In the data rows, 128 means zero.
What is the hidden score of each row? Scores go from 0 to 30, and 15 is about the middle. The score is a weighted sum of the row's numbers plus the product of two more (or one squared), each taken from its middle value.
np.array([111., 142., 109., 158., 116., 137., 84., 180., 103., 165.,
          172., 150., 106., 138., 106., 139.]) >> 13
np.array([96., 119., 112., 119., 81., 161., 114., 121., 127., 89.,
          114., 153., 112., 153., 91., 151.]) >> 17
np.array([97., 128., 85., 111., 90., 181., 145., 94., 146., 87.,
          140., 174., 103., 125., 93., 166.]) >> 12
np.array([130., 109., 95., 125., 117., 139., 86., 169., 100., 140.,
          160., 125., 127., 136., 99., 109.]) >> 13
np.array([138., 108., 79., 122., 106., 150., 84., 153., 101., 135.,
          156., 114., 117., 147., 95., 96.]) >> 12
np.array([162., 142., 42., 89., 155., 162., 107., 94., 150., 154.,
          177., 54., 130., 127., 98., 86.]) >> 25
np.array([82., 138., 128., 153., 76., 163., 126., 126., 114., 108.,
          119., 161., 84., 159., 101., 162.]) >> 13
np.array([157., 109., 167., 161., 145., 67., 130., 160., 75., 175.,
          115., 101., 145., 149., 161., 104.]) >> 19
np.array([95., 100., 147., 142., 102., 130., 172., 92., 128., 84.,
          93., 164., 104., 124., 140., 127.]) >> 9
np.array([170., 99., 174., 116., 180., 59., 101., 162., 125., 171.,
          108., 103., 191., 108., 152., 85.]) >> 23
np.array([157., 142., 53., 103., 142., 166., 136., 99., 128., 139.,
          175., 68., 115., 128., 113., 100.]) >> 20
np.array([142., 107., 112., 118., 117., 164., 64., 214., 62., 114.,
          168., 87., 106., 147., 132., 92.]) >> 10
np.array([131., 131., 169., 199., 123., 88., 144., 155., 64., 181.,
          121., 113., 98., 160., 159., 111.]) >> 14
np.array([113., 148., 123., 123., 140., 108., 129., 99., 152., 151.,
          116., 101., 152., 144., 100., 146.]) >> 24
np.array([125., 157., 55., 103., 142., 178., 157., 99., 139., 134.,
          194., 116., 115., 110., 106., 161.]) >> 21
np.array([142., 153., 133., 150., 128., 136., 105., 172., 126., 158.,
          162., 175., 114., 111., 139., 148.]) >> 12
np.array([143., 103., 157., 107., 138., 92., 76., 145., 152., 135.,
          88., 122., 175., 124., 112., 91.]) >> 14
np.array([111., 143., 109., 159., 116., 138., 85., 179., 103., 166.,
          172., 150., 104., 138., 106., 139.]) >> 13
np.array([151., 153., 151., 127., 144., 146., 79., 219., 117., 136.,
          175., 166., 125., 103., 165., 160.]) >> 14
np.array([105., 152., 130., 109., 145., 125., 138., 90., 177., 137.,
          115., 124., 152., 114., 97., 153.]) >> 20
np.array([78., 150., 122., 212., 72., 150., 138., 146., 60., 147.,
          145., 131., 41., 186., 121., 140.]) >> 9
np.array([112., 136., 130., 103., 145., 116., 140., 97., 161., 129.,
          111., 110., 162., 120., 100., 143.]) >> 18
np.array([127., 87., 164., 141., 123., 80., 151., 122., 116., 103.,
          85., 143., 145., 134., 160., 112.]) >> 11
np.array([152., 138., 81., 94., 178., 128., 115., 133., 141., 159.,
          179., 77., 160., 103., 115., 110.]) >> 23
np.array([102., 115., 137., 109., 99., 151., 116., 136., 135., 85.,
          109., 161., 129., 127., 105., 149.]) >> 14
np.array([162., 110., 180., 142., 167., 65., 118., 161., 105., 177.,
          111., 106., 164., 120., 161., 95.]) >> 22
np.array([106., 81., 160., 133., 113., 112., 160., 117., 114., 77.,
          86., 145., 126., 121., 149., 106.]) >> 7
np.array([72., 153., 99., 190., 54., 185., 145., 136., 74., 105.,
          153., 154., 33., 181., 115., 168.]) >> 19
np.array([122., 155., 69., 111., 156., 160., 129., 123., 134., 154.,
          194., 94., 122., 112., 104., 137.]) >> 23
np.array([104., 130., 78., 108., 85., 192., 108., 103., 161., 79.,
          134., 154., 95., 128., 87., 126.]) >> 27
np.array([99., 127., 122., 158., 84., 138., 71., 150., 100., 134.,
          113., 104., 94., 188., 96., 106.]) >> 20
np.array([150., 204., 113., 116., 165., 176., 183., 100., 194., 138.,
          186., 186., 113., 52., 158., 196.]) >> 20
np.array([168., 96., 153., 106., 166., 70., 88., 147., 153., 151.,
          99., 110., 191., 102., 130., 65.]) >> 13
np.array([225., 188., 207., 97., 165., 163., 212., 86., 197., 84.,
          95., 172., 123., 49., 246., 163.]) >> 22
np.array([109., 142., 153., 123., 161., 100., 144., 116., 130., 162.,
          120., 95., 158., 132., 118., 155.]) >> 17
np.array([100., 112., 150., 175., 96., 111., 161., 105., 106., 112.,
          95., 149., 91., 155., 150., 122.]) >> 10
np.array([111., 143., 106., 162., 114., 137., 80., 180., 102., 168.,
          172., 145., 102., 143., 104., 133.]) >> 13
np.array([84., 105., 135., 165., 89., 122., 167., 102., 98., 101.,
          105., 153., 92., 160., 136., 143.]) >> 11
np.array([127., 80., 152., 148., 111., 80., 156., 119., 92., 103.,
          86., 127., 136., 157., 157., 109.]) >> 11
np.array([103., 152., 133., 130., 146., 110., 135., 98., 149., 163.,
          118., 102., 145., 138., 100., 147.]) >> 15
np.array([95., 112., 162., 176., 104., 108., 173., 113., 94., 116.,
          101., 154., 94., 151., 159., 141.]) >> 11
np.array([172., 130., 61., 92., 158., 128., 180., 71., 146., 148.,
          165., 107., 160., 105., 117., 133.]) >> 27
np.array([134., 112., 123., 74., 159., 122., 88., 117., 202., 125.,
          118., 152., 182., 75., 95., 107.]) >> 14
np.array([169., 99., 172., 113., 180., 60., 99., 162., 127., 170.,
          110., 105., 193., 107., 150., 88.]) >> 22
np.array([148., 90., 134., 89., 159., 87., 88., 142., 157., 133.,
          110., 119., 194., 100., 109., 83.]) >> 13
np.array([98., 124., 128., 134., 115., 144., 141., 132., 121., 106.,
          136., 158., 110., 122., 127., 151.]) >> 11
np.array([102., 78., 134., 123., 106., 121., 167., 92., 117., 79.,
          92., 144., 126., 134., 131., 119.]) >> 13
np.array([87., 105., 147., 160., 94., 133., 176., 93., 112., 92.,
          96., 159., 87., 137., 140., 128.]) >> 9
np.array([151., 203., 132., 122., 179., 162., 187., 116., 176., 152.,
          189., 181., 119., 51., 173., 203.]) >> 17
np.array([84., 144., 133., 175., 72., 150., 122., 138., 96., 123.,
          120., 153., 75., 176., 110., 161.]) >> 18
np.array([108., 137., 129., 104., 143., 120., 146., 95., 158., 128.,
          113., 113., 158., 121., 100., 150.]) >> 16
np.array([85., 111., 156., 176., 99., 115., 178., 113., 87., 112.,
          106., 157., 89., 155., 153., 151.]) >> 13
np.array([134., 93., 110., 77., 137., 122., 99., 125., 163., 103.,
          118., 135., 176., 102., 96., 105.]) >> 14
np.array([135., 186., 113., 120., 175., 152., 146., 133., 172., 155.,
          188., 151., 129., 66., 141., 167.]) >> 19
np.array([178., 104., 155., 115., 165., 66., 87., 144., 153., 161.,
          99., 109., 186., 109., 139., 66.]) >> 14
np.array([143., 132., 145., 85., 153., 157., 74., 203., 91., 88.,
          147., 41., 134., 148., 166., 122.]) >> 20
np.array([151., 95., 137., 101., 128., 91., 61., 148., 144., 127.,
          89., 106., 179., 145., 106., 84.]) >> 24
np.array([216., 187., 195., 121., 150., 161., 195., 83., 185., 99.,
          90., 147., 102., 73., 230., 127.]) >> 27
np.array([163., 79., 122., 113., 133., 91., 124., 120., 109., 123.,
          103., 91., 159., 143., 136., 74.]) >> 15
np.array([125., 81., 156., 152., 117., 79., 139., 120., 103., 114.,
          80., 115., 133., 151., 150., 81.]) >> 10
np.array([147., 105., 148., 82., 179., 92., 85., 136., 184., 149.,
          112., 133., 198., 76., 112., 92.]) >> 17
np.array([142., 149., 138., 146., 132., 133., 106., 178., 123., 154.,
          162., 176., 120., 106., 142., 151.]) >> 11
np.array([119., 142., 127., 106., 148., 106., 128., 100., 167., 140.,
          112., 109., 168., 127., 101., 144.]) >> 25
np.array([91., 163., 130., 132., 134., 130., 155., 91., 154., 147.,
          125., 129., 130., 131., 101., 176.]) >> 16
np.array([87., 127., 127., 163., 78., 141., 117., 137., 87., 126.,
          119., 133., 90., 182., 102., 149.]) >> 10
np.array([108., 151., 123., 126., 138., 112., 130., 98., 152., 153.,
          118., 103., 146., 144., 98., 148.]) >> 22
np.array([111., 80., 148., 123., 119., 100., 152., 109., 126., 87.,
          89., 148., 144., 125., 139., 115.]) >> 11
np.array([155., 146., 52., 116., 134., 167., 133., 104., 117., 142.,
          177., 62., 103., 140., 116., 97.]) >> 18
np.array([122., 158., 61., 107., 150., 167., 140., 114., 138., 146.,
          196., 108., 121., 113., 104., 155.]) >> 22
np.array([155., 153., 185., 109., 163., 156., 68., 255., 88., 112.,
          193., 160., 133., 92., 203., 189.]) >> 12
np.array([137., 159., 199., 90., 186., 140., 102., 221., 118., 101.,
          154., 106., 154., 95., 197., 181.]) >> 17
np.array([136., 105., 86., 120., 110., 152., 87., 158., 97., 131.,
          156., 113., 117., 141., 99., 95.]) >> 13
np.array([179., 121., 77., 78., 176., 132., 128., 112., 143., 144.,
          162., 63., 164., 99., 122., 82.]) >> 25
np.array([168., 87., 154., 85., 185., 62., 86., 156., 145., 158.,
          111., 105., 215., 101., 131., 89.]) >> 26
np.array([88., 125., 135., 130., 88., 165., 129., 127., 122., 93.,
          114., 161., 100., 138., 104., 156.]) >> 8
np.array([83., 141., 133., 168., 77., 153., 120., 130., 105., 126.,
          117., 150., 77., 168., 104., 151.]) >> 11
np.array([77., 133., 132., 153., 77., 169., 132., 125., 105., 107.,
          118., 154., 77., 157., 101., 155.]) >> 5
np.array([135., 118., 157., 187., 120., 82., 148., 157., 50., 172.,
          125., 109., 113., 171., 158., 125.]) >> 15
np.array([180., 194., 150., 155., 184., 114., 177., 133., 145., 186.,
          171., 142., 125., 78., 193., 158.]) >> 17
np.array([110., 187., 93., 114., 166., 170., 144., 128., 168., 151.,
          203., 153., 120., 75., 119., 187.]) >> 19
np.array([80., 152., 90., 161., 57., 205., 143., 117., 109., 85.,
          148., 165., 41., 158., 108., 163.]) >> 24
np.array([99., 135., 103., 177., 87., 129., 134., 134., 74., 148.,
          146., 132., 87., 187., 115., 160.]) >> 13
np.array([120., 115., 97., 73., 132., 151., 94., 108., 196., 100.,
          127., 160., 160., 91., 84., 123.]) >> 17
np.array([125., 79., 148., 152., 106., 83., 157., 117., 86., 104.,
          86., 122., 129., 163., 155., 105.]) >> 10
np.array([130., 87., 175., 136., 132., 87., 125., 159., 93., 100.,
          96., 117., 141., 144., 175., 108.]) >> 11
np.array([89., 124., 104., 148., 102., 144., 140., 115., 108., 126.,
          140., 142., 97., 152., 109., 150.]) >> 15
np.array([103., 112., 112., 103., 92., 155., 104., 119., 143., 89.,
          110., 150., 129., 142., 87., 140.]) >> 16
np.array([135., 109., 76., 124., 105., 153., 82., 151., 101., 136.,
          157., 113., 113., 149., 92., 96.]) >> 13
np.array([140., 85., 134., 105., 142., 101., 111., 143., 121., 114.,
          113., 108., 163., 121., 129., 87.]) >> 13
np.array([93., 163., 131., 135., 137., 126., 148., 90., 155., 155.,
          123., 122., 130., 134., 100., 167.]) >> 16
np.array([98., 134., 133., 159., 106., 143., 139., 134., 111., 118.,
          134., 150., 89., 136., 134., 139.]) >> 11
np.array([91., 155., 127., 123., 135., 130., 157., 91., 151., 140.,
          125., 128., 136., 130., 99., 178.]) >> 15
np.array([150., 203., 115., 116., 166., 175., 183., 101., 193., 138.,
          185., 186., 114., 51., 159., 194.]) >> 19
np.array([135., 66., 151., 123., 122., 79., 147., 114., 111., 92.,
          78., 122., 156., 138., 149., 89.]) >> 11
np.array([163., 121., 169., 130., 148., 95., 136., 136., 146., 127.,
          105., 150., 150., 99., 170., 110.]) >> 13
np.array([121., 104., 97., 82., 115., 155., 118., 112., 160., 82.,
          126., 153., 146., 107., 95., 128.]) >> 14
np.array([190., 101., 115., 39., 145., 169., 128., 109., 134., 56.,
          109., 47., 155., 123., 154., 86.]) >> 11
np.array([161., 116., 171., 119., 155., 95., 136., 139., 151., 121.,
          106., 154., 161., 88., 168., 114.]) >> 12
np.array([102., 120., 121., 104., 98., 158., 101., 117., 159., 93.,
          107., 157., 127., 127., 87., 134.]) >> 17
np.array([97., 136., 77., 128., 65., 198., 133., 111., 124., 70.,
          144., 162., 73., 152., 101., 159.]) >> 28
np.array([151., 204., 119., 121., 170., 169., 185., 102., 188., 147.,
          185., 182., 114., 53., 162., 193.]) >> 17
np.array([120., 143., 139., 111., 151., 106., 130., 103., 168., 140.,
          106., 108., 164., 118., 107., 132.]) >> 24
np.array([77., 152., 120., 216., 65., 151., 146., 151., 51., 139.,
          149., 140., 39., 192., 127., 158.]) >> 12
np.array([158., 84., 123., 122., 130., 97., 118., 128., 97., 129.,
          107., 81., 146., 153., 138., 72.]) >> 16
np.array([91., 164., 131., 134., 135., 129., 153., 90., 154., 149.,
          124., 128., 129., 132., 102., 174.]) >> 16
np.array([99., 79., 145., 135., 97., 127., 174., 107., 95., 68.,
          92., 141., 109., 138., 145., 118.]) >> 8
np.array([162., 99., 166., 97., 185., 68., 89., 154., 153., 164.,
          109., 114., 201., 90., 135., 85.]) >> 21
np.array([123., 118., 79., 138., 104., 150., 74., 162., 97., 148.,
          164., 114., 106., 155., 89., 101.]) >> 13
